In the data rows, the value 128 means zero.
Here are some rows, each followed by its group. Groups can overlap.
131|120|146|110|135| 88|125| 97 X
146|117|122|141|141|124|130|151 Y
110|112|141| 89|117| 83|121| 95 X
118|129|146|137|120|142|134|106 X
104|115|108|172|131|165|151|145 Y
162|121|104|166|106|155|113|118 Y
 99|148| 95|128|102|155|143|162 Y
139|114|148|110|152|139|122|124 X
119|138|172|109|133| 88|145|104 X
165|109|194|120|118|117|148|110 X
122|121|136|128|113|106|134|142 W
148|146|148|102|143| 96|104|108 X
160|137|127|111|103| 90|126| 95 X
103|115|143|121|139|112|110|148 X
134|120|103|113|118|135|113|153 Y
115|116|178|104|108|110|130|140 X
111|125|142|114|128|139|145|126 Y
123|122|108|105|157|152|154|136 Y
113|152| 98|154|102|155|127|135 Y
144|129| 94|122|103|143|128|121 Y
146|143|162|117|171|102|106|123 X
115|122|100|165|111|162|160|151 Y
113|150|170|100|160| 87|140|100 X
109|110|113|136|157|110|137|149 Y
151|122|115|135|159|116|116|119 W
186|145|116|165|102|139| 98|115 Y
103|114|107|143|129|162|192|125 Y
108|128| 97|116|109|127|175|124 Y
115|148| 94|136|109|162|148|142 Y
129|116|163| 94|116| 95|124|134 X
136|151|108|143|102|152|104|167 Y
108|144|114|168|125|118|115|134 Y
113|110|189|124|148|157|112|106 X
114|121|132|108|154| 96|166|105 X
104|148| 97|121|101|158|115|203 Y
131|133| 97|148|111|125|135|112 Y
107|152|140|152|108|132|114|111 Y
121|151|113|113|112|118|112| 98 X
136|127| 98|125|103|137|140|120 Y
141|156| 96|123|105|155|190|143 Y
100|131|109|127|126|140|136|135 Y
 99|154|159| 93|161| 90|150|115 X
109|118|104|146|114|152| 95|121 Y
145|115|101|178|143|135|148|157 W
151|140|140|175|123|123|130|121 W
108|114|107|100|105|137|137|124 Y
 99|110|139|106|122| 94|123|102 X
131|131|105|146|148|111|158|186 W
133|120|160|104|171|120|111|156 Y
117|112|112|165|139|152|131|119 Y
104|117|153|101|167|129|118|109 X
138|149| 97|172|109|164|135|127 Y
135|112|109|113|153|121|133|163 Y
150|120|102|100|129|172|101|125 Y
102|132|155| 99|172| 93|119| 93 X
101|110|135|119|147|105|105|139 W
122|130|109|173|105|135| 98|114 W
120|124|107|149|108|160| 94|145 Y
112|151|138|170|109|131|119|110 X
160|123|133|122|112|136|112|153 Y
166|135|161|126|127|156|102|111 X
145|133|114|145|125|135|147|130 Y
119|114|128|161|131|138|141|104 X
152|125|111|106|172|129|174|138 Y
122|155|148| 97|157|102|116|152 X
114|114|108|142|125|138| 95|130 Y
101|120|126|131|127|119|151| 99 X
155|126|118|129|171|114|122|125 W
117|124| 97|156|121|159|127|162 Y
165|115| 98|112|118|141|100|114 Y
120|119|116|109|139|151|135|141 Y
109|111|144|131|151|101| 99|130 Y
111|126|102|100|167|141|163|135 Y
103|128|138|104|164|131|106|128 X
179|119|172|113|124| 84|109| 92 X
136|140| 95|139|129|139|133|134 Y
104|125| 97|138|108|148|172|168 Y
138|118|104|113|123|145|111|160 Y
114|115| 99|144|133|149|138|168 Y
152|124|111|185|101|141|104|115 W
118|133|104|140|101|159| 97|153 Y
154|120|101|109|104|150|145|133 Y
122|121|161|130|128|128|106|115 X
169|135|149|133|104| 89|115| 93 X
183|131|164|146|110|123|114| 97 X
131|111|165|138|171|112| 99|128 X
100|149| 99|121|105|161|136|193 Y
113|152|124|117|105|153|135|109 X
152|148|101|127|113|132|104|178 Y
175|121|120|175|104|153|102|101 W
155|118|118|152|170|125|116|136 W
109|123|104|131|115|157|102|171 Y
102|120|120|120|143|125|179|154 Y
123|129|103|131|172|111|177|157 W
102|115|115|124|147|117|176|181 Y
111|116|100| 99|109|140|133|126 Y
106|115|135| 90|128| 85|107| 99 X
102|119|100|115|114|161|106|137 Y
117|125|152|133|124|133|130|114 Y
154|110|111|134|144|102|116|170 Y
143|127|126|126|107| 92|101| 94 X
131|116|106|129|111|171|108|128 Y
105|151|144|139|105|151|120|115 X
162|145|110|178|110|126| 94|153 Y
174|116|124|139|125|128|105|152 Y
118|118| 97|102|132|162|116|124 Y
166|143|179|106|158| 98|106|102 X
129|126|123|110|112|141|126|159 Y
127|112|174| 96|126| 86|104|114 X
106|137|130|136|112|118|122| 99 X
113|143|105|141|105|158|113|162 Y
151|148|136|122|100|132|113|109 X
154|112|166|113|125|116|145| 97 X
153|136|143|123|112|116|132| 95 X
111|123|127|136|125|134|147|141 Y
108|112|141| 90|158| 85|111|197 X
133|112|106|151|137|103|111|145 Y
101|137|137|114|107|101|102| 98 X
133|133|161|101|168| 97|109| 96 X
155|122| 99|117|101|148|135|129 Y
121|118|150| 92|162| 88|108|190 X
102|125|157|106|154|126|130|148 X
154|115|128|184|119|151|113|100 Y
155|123|103|151|103|147|106|117 Y
186|144|172|100|164| 83|135| 96 X
105|143|101|166|105|167|111|166 Y
104|111|154|108|122| 96|127|101 X
103|124|132|101|102| 98|110|102 X
112|155|142| 90|142| 83|183| 94 X
149|117|139| 98|122| 85|123| 95 X
171|118|114|166|114|152|120|115 W
141|129|169|118|142|105|133|145 X
135|114|148|117|135| 99|134|110 X
124|112|162| 94|118| 94|120|179 X
133|133|108|208|105|128| 97|131 W
111|123|126|117|168|124|122|147 Y
144|127|155|111|137|151|107|119 X
107|128|138|105|120|125|129|134 X
133|117|109|134|108|162|108|130 Y
122|114|148|105|120|140|178|117 X
126|146|117|127|101|153|102|152 Y
106|110|108|137|166|112|150|149 Y
117|121|122|123|112| 91| 98|101 X
122|110|137|109|124|100|134|113 X
101|119|146|106|133|161|139|111 X
127|129|118|123|106|137|113|101 X
140|154|127|113|104|149|128|101 X
132|111|152|101|131|119|165|107 X
109|111|144|114|147|109|108|120 X
114|150|139| 95|163| 90|163|178 X
115|119|144|108|148|143|124|109 X
132|151|108|118|102| 95|183|102 X
100|145|101|130|108|159|129|181 Y
125|145|101|147|100|164|142|136 Y
148|117|109|152|115|155|134|120 Y
121|140|133|123|130|125|184|119 W
109|152|159|115|136|115| 95|125 X
108|115|138|105|137| 96|150|103 X
135|154| 98|132|108|159|175|146 Y
117|116|151|131|130|119|109|118 X
141|121|126|131|119|131|116|157 Y
177|123|112|157|176|106|146|163 W
133|116|145|111|152|132|105|126 X
115|123|110|117|157|132|124|121 Y
168|126|109|112|172|123|163|137 Y
108|153| 99|133|109|152|169|158 Y
137|123|105|109|168|132|175|134 Y
157|130|101|159|100|133|123|147 Y
114|147| 98|134|114|165|170|155 Y
163|129|125|128|106|150|112|151 Y
182|130|163|124|133|163|100|129 X
117|120|145|110|158| 91|158| 92 X
139|115|125|148|132|121|113|150 Y
123|152| 96|128|111|158|199|156 Y
175|148|137|125|108|151|114|140 X
157|121|128|103|147|110|106|163 Y
142|112|172|100|122| 95|106|151 X
188|117|167|115|116| 84|101| 97 X
108|112|165|122|130|138|135|128 X
153|148|157|117|118|144|107|118 X
109|114|110|190|134|146|130|102 W
120|118|100|162|126|171|130|157 Y
127|150|123|118|106|161|137| 99 X
112|117| 92|175|166|130|135|150 Y
131|129|149| 97|171|110|114|103 X
117|129|162|107|165|117|120|124 X
126|110|102|201|124|151|129|137 W
128|114|127|114|146|126|171|107 X
164|119|161|140|145|117|107|110 Y
103|138|166|103|140|125| 99|110 X
103|130| 96|109|111|120|175|128 Y
Group Y spreads out most along one direction. Which other group's direction of most spread is closest to that one?
W
Which group is nearest to each row below, going by the distance to the centre of the group?
122|139|163|105|149|115|102|111 >> X
149|143|114|163|101|143|102|114 >> W
119|135|153|109|156|166|105|114 >> X
131|109|111|226|128|142|127|110 >> W
101|154|105|130|122|133|116|153 >> Y
104|112|104|150|128|124|158|108 >> W
134|137|122|127|140|126|159|123 >> Y
Which group is nearest to each row below, going by the average distance to the group's rows?
102|137|129|120|117|151|151|121 >> Y
139|115|105|179|110|158|161|120 >> W
Which group is second nearest to each row below, going by the distance to the group's nearest row?
105|118| 95|113|123|143|110|143 >> X
124|145|127|186|105|157| 96|113 >> X
Which group is second nearest to each row below, going by the average distance to the group's rows?
101|149|103|128|106|157|133|177 >> W
Which group is second nearest to each row below, going by the distance to the centre of the group?
103|131| 95|130|111|122|153|111 >> W
Which other group has its centre nearest to the centre of group Y?
W
A new table starts here, with new groups. Each row is followed by its group. Groups can overlap.
127|127|110|118|117|160|124|151 j330
127|127|108|128|143|160|119|132 j330
127|137|137|128|140|141|115|120 j781
127|127|144|128|124|104|118|128 j387
127|144|133|118|126|104|109|127 j781
127|127|117| 87|138|104|154|125 j991
172|127|131|128|128|141|118|105 j765
127|127|119|128|122|104|115|130 j991
 41|127|115|128|135|104|114|195 j330
127|127|142|128|125|104|118|128 j781
127|127|137|128|128|123|116|127 j781
127|127|108|116|100|160|126|152 j330
127|120| 80|128|146|160|124|137 j330
 38|127|144| 47| 78|160|186|132 j387
127|127| 78|128|155|160|117|129 j330
127|127| 78|168| 71|160|171|105 j330
127|127|136|158|120|141|157| 97 j781
127|150|115|128|122|104|115|111 j330
127|127|133|113|135|104|131|158 j781
222|127|143|128|135|160|121|138 j387
127| 71|133|133|138|104|161|141 j781
110|127|130|128|129|123|118|126 j765
127|114| 77| 87|118|160|164|114 j330
127|127|138| 33|127|123|200|105 j781
127|174|132|128|118|104|117|110 j765
127| 70|136|154|114|141|152|116 j781
116|217|160|128|120|141|115|123 j387
127|127|146|113| 93|160|131|156 j387
127|127|120|128|129|123|116|129 j991
127|117|133|128|141|160|127|143 j781
157|127|105|128|129|123|118|107 j330
175|127|117|128|129|104|120|106 j991
118|127|137|128|126|123|117|130 j781
147|127|159|128|130|141|118|114 j387
127|127| 79|128|147|160|116|132 j330
127|127|136|128|130|123|118|130 j781
167|127|118|128|129|104|117|104 j991
127|127|131|128|126|104|116|132 j765
127|113|118|128|127|104|129|151 j991
127|127|119|128|123|104|117|132 j991
 68|127|145|128|137|104|117|150 j387
127| 72|186|128| 70|160|165|142 j387
127|127|133|192|101|141|203|142 j781
127| 75|160|128|117|141|160|144 j387
 79|127|105|128|129|123|117| 99 j330
127|127|137|128|129|123|117|128 j781
127|147|132|128|121|104|116|111 j765
127|213|159|128|131|123|116|129 j387
127|127|107|128|149|160|118|129 j330
127|127|118|128|126|104|118|130 j991
127|127|133|102| 57|160|141|159 j781
127|127| 79|134|152|160|123|118 j330
180|127|117|128|126|104|116|110 j991
127|127|186|128|151|160|116|129 j387
127|127|134|128|125|104|117|130 j781
127|127|133|128|156|160|114|130 j781
127|127|104|128|127|123|116|130 j330
127|127|131|128|129|123|117|127 j765
127|127| 81|128|153|160|119|129 j330
127|171|144|128|120|104|116|110 j387
127|127|144|128|125|104|118|129 j387
127|127|139|128|128|123|116|131 j781
127|127| 79|128|153|160|117|129 j330
144|127|131| 86|133|160|156|135 j765
127|127|102|194| 97|141|206|144 j330
127| 99|160|106|121|141|163|157 j387
127|127|123|128|127|104|115|128 j991
127|127|145|128|136|160|117|132 j387
127|127|140|128|134|141|117|130 j781
127|127|104|128|130|123|117|129 j330
127|127|118|128|125|104|116|129 j991
127|127|132|128|128|123|118|129 j765
151|127|138|128|128|123|117|112 j781
 46|255|124|128|120|104|114|158 j991
127|127| 80|128|149|160|116|130 j330
127|127| 79|161| 70|160|162|100 j330
127|127|106|128|127|123|115|130 j330
127|127|135|195|149|104|210|145 j781
127|127|130|128|125|104|117|128 j765
127|127|143|128|126|104|119|130 j387
127|127|117|128|127|104|119|131 j991
127|127|155|128|129|123|118|130 j387
127|127|118|128|126|104|117|131 j991
129|127|118|128|126|104|114|129 j991
 84|165|117|157|129|123|155|123 j991
127|127|188|128|145|160|117|131 j387
105|127|120|128|123|104|116|119 j991
127|127|118|128|124|104|116|131 j991
127| 73|133|128|140|104|163|142 j781
127|163| 79|128|184|160|116|111 j330
103|127|132|128|127|104|116|114 j765
127|145|138|128|142|141|114|111 j781
127|127|132|128|126|104|118|128 j765
127|127|119|128|124|104|117|129 j991
127|127|106|128|128|123|119|131 j330
127|127|135|128|125|104|116|130 j781
127|127|135|230| 84|141|232|123 j781
127|127|156| 98|129|123|144|153 j387
127|127|109|128|146|160|115|130 j330
127|127|143|128|145|160|118|132 j781
127|157|106|128|131|123|117|108 j330
127|127| 80|128|149|160|116|129 j330
127|127|117|128|126|104|115|128 j991
127|127|144| 63|123|160|173|134 j387
127|127|144|128|125|104|117|131 j387
127|127|144|128|126|104|117|129 j387
124|167|143| 51|122|104|152|119 j387
127|127|186|128|154|160|117|130 j387
127|127|123|128|123|104|115|129 j991
127|135|187|128|175|160|115|124 j387
127|127|134|128|155|160|116|128 j781
127|127|133|136|126|104|126|116 j765
127|127|120|128|130|123|116|130 j991
127|110|186|128|141|160|132|152 j387
127|127|124|128|125|104|117|129 j991
127|127|119|128|129|123|118|128 j991
167|127|119|128|126|123|116|103 j991
127|127|143|128|149|160|117|132 j781
127|127|118|128|126|104|118|129 j991
127|127|133|128|127|104|118|127 j781
127|127|124|157|137|104|158|100 j991
127|127|187|128|143|160|116|130 j387
127|127|121|128|124|104|116|129 j991
127|127|135| 54|128|123|183|147 j781
127|127|134| 76|128|104|162|116 j781
127|127|156|128|129|123|117|129 j387
127|127|134|128|126|104|117|129 j781
 94|127|120|148|129|123|141|137 j991
122|127|137|128|134|141|116|130 j781
127|127|161|169|113|141|173|107 j387
127|127|145|145|128|160|141|105 j387
127|215|116|128|133|104|115|130 j330
127|127|185|128|143|160|118|130 j387
127|127|131|128|125|104|117|130 j765
127|127|124|128|126|104|117|131 j991
127|127| 79|128|150|160|116|129 j330
127|115|118|128|126|104|124|148 j991
127|127|133|128|122|104|116|131 j781
127|127|144|128|149|160|118|130 j387
 45|127|129|128|134|104|115|206 j765
127|127|132|128|124|104|116|131 j765
127|127|107|128|153|160|117|129 j330
127|127|138|128|134|141|117|129 j781
146|127|106|128|129|123|117|114 j330
174|127| 78|128|140|160|117|105 j330
127|127|157|128|128|123|114|130 j387
127|127|135|128|130|123|116|129 j781
127|127|130|128|123|104|115|130 j765
127|127|118|128|128|104|119|131 j991
174|127|132|128|125|104|118|107 j765
127|127|107|128|142|160|117|128 j330
127|121|118|128|126|104|123|137 j991
127|127|109|128|143|160|119|130 j330
127|142|136|128|126|123|114|115 j781
127|127|125|128|127|104|117|129 j991
127|127|133|121|128|104|121|146 j781
127|127|109|128|145|160|116|130 j330
127|127|119|128|126|104|118|133 j991
127|127|120|128|126|104|116|128 j991
127|127|143|128|124|104|116|131 j781
127|127|128|128|123|104|118|128 j765
127|127|106|128|128|123|117|131 j330
138|127|107|128|135|160|118|123 j330
127|207|131|128|134|160|117|129 j765
127|127|134|128|128|104|119|129 j781
127|127|158|128|130|123|115|132 j387
127|127|134|128|128|104|118|129 j781
127|127|130|128|129|123|117|130 j765
127|127|138|128|135|141|115|130 j781
237|127|131|128|129|123|120|133 j765
127|127|108|129|147|160|117|128 j330
127|127|142|128|146|160|118|128 j781
127| 95|107|166| 62|160|168|121 j330
127| 88|143|148|101|160|142|112 j387
127|127|156|128|130|123|118|129 j387
127|127|133|169|140|104|172|104 j781
137|127|131|159|122|141|158| 98 j765
127|127|110|255| 10|160|232|150 j330
127|127|141|128|127|104|116|132 j781
127|127|158|128|129|123|115|129 j387
127|127| 78|128|148|160|116|129 j330
104|119|143|117|138|104|131|121 j387
130|153|136|128|125|123|116| 97 j781
119|131|119|128|122|104|116|133 j991
192|127|117|135|129|104|126|132 j991
127|112|143|128|128|104|130|154 j781
127|127|131|128|130|123|117|131 j765
 46|203|133|128| 71|160|115|133 j781
127|127|136|128|125|123|118|127 j781
127|127|142| 67|122|160|171|130 j781
127|127|132|128|125|104|117|126 j765
127| 98|108|128|116|160|144|161 j330
127| 52|118|128|130|123|184|105 j991
255|127|185|128|132|160|116|105 j387
Which group is nearest to each row below, going by the distance to the centre of the group?
142|127|145|128|129|104|118|119 ~ j765
127| 98|118|134|130|104|136|143 ~ j991
127|127|142| 92|140|104|149|138 ~ j781
Which group is second nearest to each row below, going by the distance to the centre of the group?
118|127|142|128|124|104|116|131 ~ j991
127|127|156|128|126|123|117|130 ~ j781
127|127|144|128|128|104|117|130 ~ j991
127|127|136|128|130|123|118|129 ~ j781
127|135|124|128|122|104|115|121 ~ j765
127|127|186|128|154|160|117|131 ~ j781
127|127|143|128|127|104|118|129 ~ j991
 85|127|130|128|129|104|117| 89 ~ j765
127|127|143|128|150|160|117|130 ~ j781
127|127|120|135|124|104|127|114 ~ j765
127|127|124|128|126|104|116|131 ~ j765
Which group is second nearest to each row below, going by the average distance to the group's rows?
127|127|186|128|148|160|117|130 ~ j781
127|127|105|128|130|123|118|130 ~ j765
Which group is second nearest to each row below, going by the distance to the group's nearest row?
109| 79|119|128|137|104|158|127 ~ j991
187|138|118|128|128|104|115|122 ~ j765
127|127|123| 19|137|104|214| 97 ~ j387
127|127|133|128|144|160|116|129 ~ j387
Which group is nearest to each row below, going by the average distance to the group's rows?
119|127|188|128|160|160|116|129 ~ j387
111|127|145|128|159|160|115|126 ~ j781
Which other group has its centre nearest to the centre of group j765?
j991
Which other group has its centre nearest to the centre of group j991?
j765
Group j991 spreads out most along one direction. Which other group's direction of most spread is closest to that one?
j765
Which group is nearest to each row below, going by the distance to the group's nearest row?
127|120|124|128|126|104|123|138 ~ j991
Group j330 spreads out most along one direction. Which other group's direction of most spread is closest to that one?
j781
A new table starts here, with new groups. Each row is followed by its group. Groups can overlap.
 93|149|133|106| 92|165|138|157 A
146|121|140|136|151|136|142|153 B
115|146|127|128|114|113|135|117 C
127|141|112|129|106|131|139|114 C
139|117|130|112|141|121| 98|132 D
153|108|152|139|164|146|114|149 B
144|126|130|158|139| 91|103|103 E
 92|164|119| 92|102|143|137|173 A
153|103|139|139|162|144|126|150 B
 90|162|110|122|112| 92|143|115 C
145|119|128|133|129|125|127|127 E
141|104|138|144|160|139|128|158 B
132|130|129|141|142| 98|119|111 E
160| 93|135|167|115|134|119| 68 E
161|110|146|154|148|143|112|103 E
129|135|116|142|149| 91|122|104 E
151|121|128|142|149|141|128|145 E
120|130|120|104|136|114|112|136 D
155|119|137|151|150|123|110|127 E
 92|142|116|108| 91|100|139|107 C
134|103|134|162|130|163|139|102 E
 99|160|111|102|123| 86|124|135 C
 57|189|101| 82| 98|111|160|176 A
113|134|124|132|111|136|141|127 C
134|116|127|162|130|106|121| 91 E
134| 87|145|149|149|169|132|128 B
154|119|141|163|148|105|102|104 E
156|112|127|156|159|104|102|122 E
147|144|123|148|153| 69|102|106 E
104|154|112|119| 97| 88|128|108 C
123|116|139|144|143|131|125| 98 E
113|140|121|100|137| 88|124|149 D
 68|154|121| 88| 93|131|133|145 A
156|107|146|141|156|157|130|154 B
122|169| 97|122|109| 91|133|118 C
 96|126|131|119| 81|194|149|150 A
108|158|112|105|109|113|146|136 C
141|141|115|137|148|124|142|128 E
128|104|153|131|161|142|131|151 B
134| 80|142|142|140|162|138|124 B
126|122|125|156|137|121|137|112 E
112|128|119|103|123|127|123|144 D
103|166|121| 84| 90|160|143|166 A
105|130|125|105|131| 95|130|115 D
127|128|126|134|137|116|117|118 E
101|153| 99|131|105| 93|145|111 C
130|135|124|112|107|177|150|155 C
134|110|134|137|135|147|121|117 E
149|108|148|144|146|128|116|140 B
140|108|146|145|136|132|124|138 B
157|106|144|171|138|140|131|102 E
136|123|127|101|116|141|121|121 D
118|173|106|118|121|102|137|138 C
 89|180|122| 78| 81|150|149|169 A
148|112|132|131|125|138|139|114 B
123|128|118|143| 84|160|141|110 C
159|121|136|147|145|104|101|128 E
154|115|128|141|148|137|129|135 E
 77|159|126| 95| 88|163|149|167 A
144|108|142|131|153|157|133|167 B
117|167| 98|119|131|116|130|157 C
 68|178|118| 84|108|132|150|178 A
 76|181|106| 94| 99|138|152|175 A
145| 96|148|139|139|137|129|153 B
128|102|133|139|125|152|134|115 E
132|102|127|146|143|132|137|112 E
102|129|121| 85|109|101|134|113 D
144|115|132|124|126|109|105|109 D
144|103|136|139|115|131|102| 90 D
133|150|114|136|124|102|123|123 C
159|112|133|156|141|161|122|116 E
137|101|147|137|144|143|123|148 B
136|118|132|154|146|122|123|120 E
152|125|124|148|145|117|121|108 E
112|122|110| 98|102|104|145|108 D
119|151|121|109|119|118|128|140 C
123|135|128|106|143| 78|113|101 D
145|128|127|112|141|108|109|118 D
160|102|140|171|154|131|108|100 E
159|131|127|138|140|131|127|115 E
146|111|138|161|128|126|116| 93 E
143|101|134|136|134|150|112|123 D
120|132|127|134|113|144|112|122 C
 76|161|108| 87| 81|133|144|157 A
132| 98|134|149|126|137|148|123 B
121|125|125|112|130|105|113|119 D
 99|148|124| 87| 97|172|144|186 A
114|138|127|110| 82|183|145|153 A
157|116|146|133|154|134|125|148 B
129|102|126|160|124|137|144| 90 E
138|126|134|129|132|121|126|128 E
151| 86|159|152|134|156|112|136 B
135|116|143|116|129|134|110|133 D
159| 91|143|162|137|175|116|119 E
142|130|120|148|139|117|133|125 E
156|114|141|136|145|150|133|128 E
144| 90|138|162|130|160|136| 94 E
157|124|136|149|150|142|140|119 E
 87|169|118| 86| 78|149|146|155 A
157|117|143|143|159|126|119|154 B
150|125|125|131|143|127|130|110 E
119|190| 95|102|113| 57|139|111 C
147|129|124|100|133|138|117|138 D
 90|178|120| 80|106|150|146|205 A
147|123|134|137|146|126|146|122 B
109|125|130|131| 94|143|128|115 C
138|126|125|151|151|109|126|126 E
146|113|135|150|144|125|108|123 E
107|103|123|129|112|127|126| 88 D
115|116|119|103|122| 93|125|116 D
 77|182|105| 98| 92|119|154|174 A
145|100|147|141|135|152|137|137 B
129|117|133|118|134| 97|104|102 D
129|116|130|159|143|124|136| 96 E
133|138|130| 85|130|107|117|128 D
103|147|116|140|114|134|153|143 C
 66|157|113| 93| 74|153|158|147 A
119|150|120|130|111|132|133|133 C
172|101|144|184|145|123|103| 77 E
 95|117|119| 98|108|124|144|124 D
104|145|122|115|120|107|141|123 C
150|102|151|156|158|144|116|147 B
156|125|132|117|157| 90|127|128 B
120|132|123|104|123|119|115|133 D
139|122|137|134|157|133|139|160 B
113|169|104|107|116|119|145|137 C
117|124|119|101|126| 80|109| 85 D
151|110|146|167|148|139|113|110 E
 77|166|118| 95| 82|161|148|176 A
130|135|131|104|146|117|138|157 B
146|102|145|155|147|154|139|137 B
157|115|144|160|143|122|110| 92 E
114|153|108|127|101| 96|127|101 C
 88|175|113| 94|102|125|135|186 A
130|119|143|148|166|116|138|143 B
159|111|147|162|130|126| 98| 88 E
169| 91|153|152|162|159|112|151 B
140|108|147|129|142|137|128|149 B
155|116|135|138|142|135|115|119 E
150|102|140|150|151|129|117|117 E
145|128|131|124|138|144|140|126 E
151|136|129|122|154|124|117|142 E
119|146|126|128|120|119|129|131 C
151| 96|139|167|149|149|126|111 E
151| 85|143|150|144|158|125|153 B
143|118|137|113|139|110| 95|118 D
Which other group has its centre nearest to the centre of group A?
C
Which group is nearest to each row below, going by the distance to the group's nearest row?
132|108|129|167|136|117|133| 86 -> E
 75|155|125|105|104|165|145|167 -> A
Which group is second nearest to each row below, going by the average distance to the group's rows?
155|132|131|125|153|111|123|145 -> E
Which other group has its centre nearest to the centre of group C?
D
Which other group has its centre nearest to the centre of group D?
C
Which group is nearest to each row below, going by the average distance to the group's rows?
101|160|122|105| 93|171|144|188 -> A
101|132|117| 96|133| 95|126|112 -> D
Which group is nearest to each row below, going by the distance to the centre of the group?
125|125|129|111|145|118|116|118 -> D
Which group is second nearest to each row below, going by the distance to the centre of the group?
124|112|143|124|130|140|136|150 -> D
149| 92|145|178|146|163|130| 97 -> B
144|100|139|156|126|150|129|110 -> B
123|125|119|135| 84|141|131|108 -> D
 77|150|110| 90| 87|135|142|160 -> C
143|113|143|125|141|142|136|137 -> E
134|118|142|140|145|120|119|127 -> B
157|110|137|155|146|148|116|130 -> E
140|130|126|128|141|134|134|128 -> B
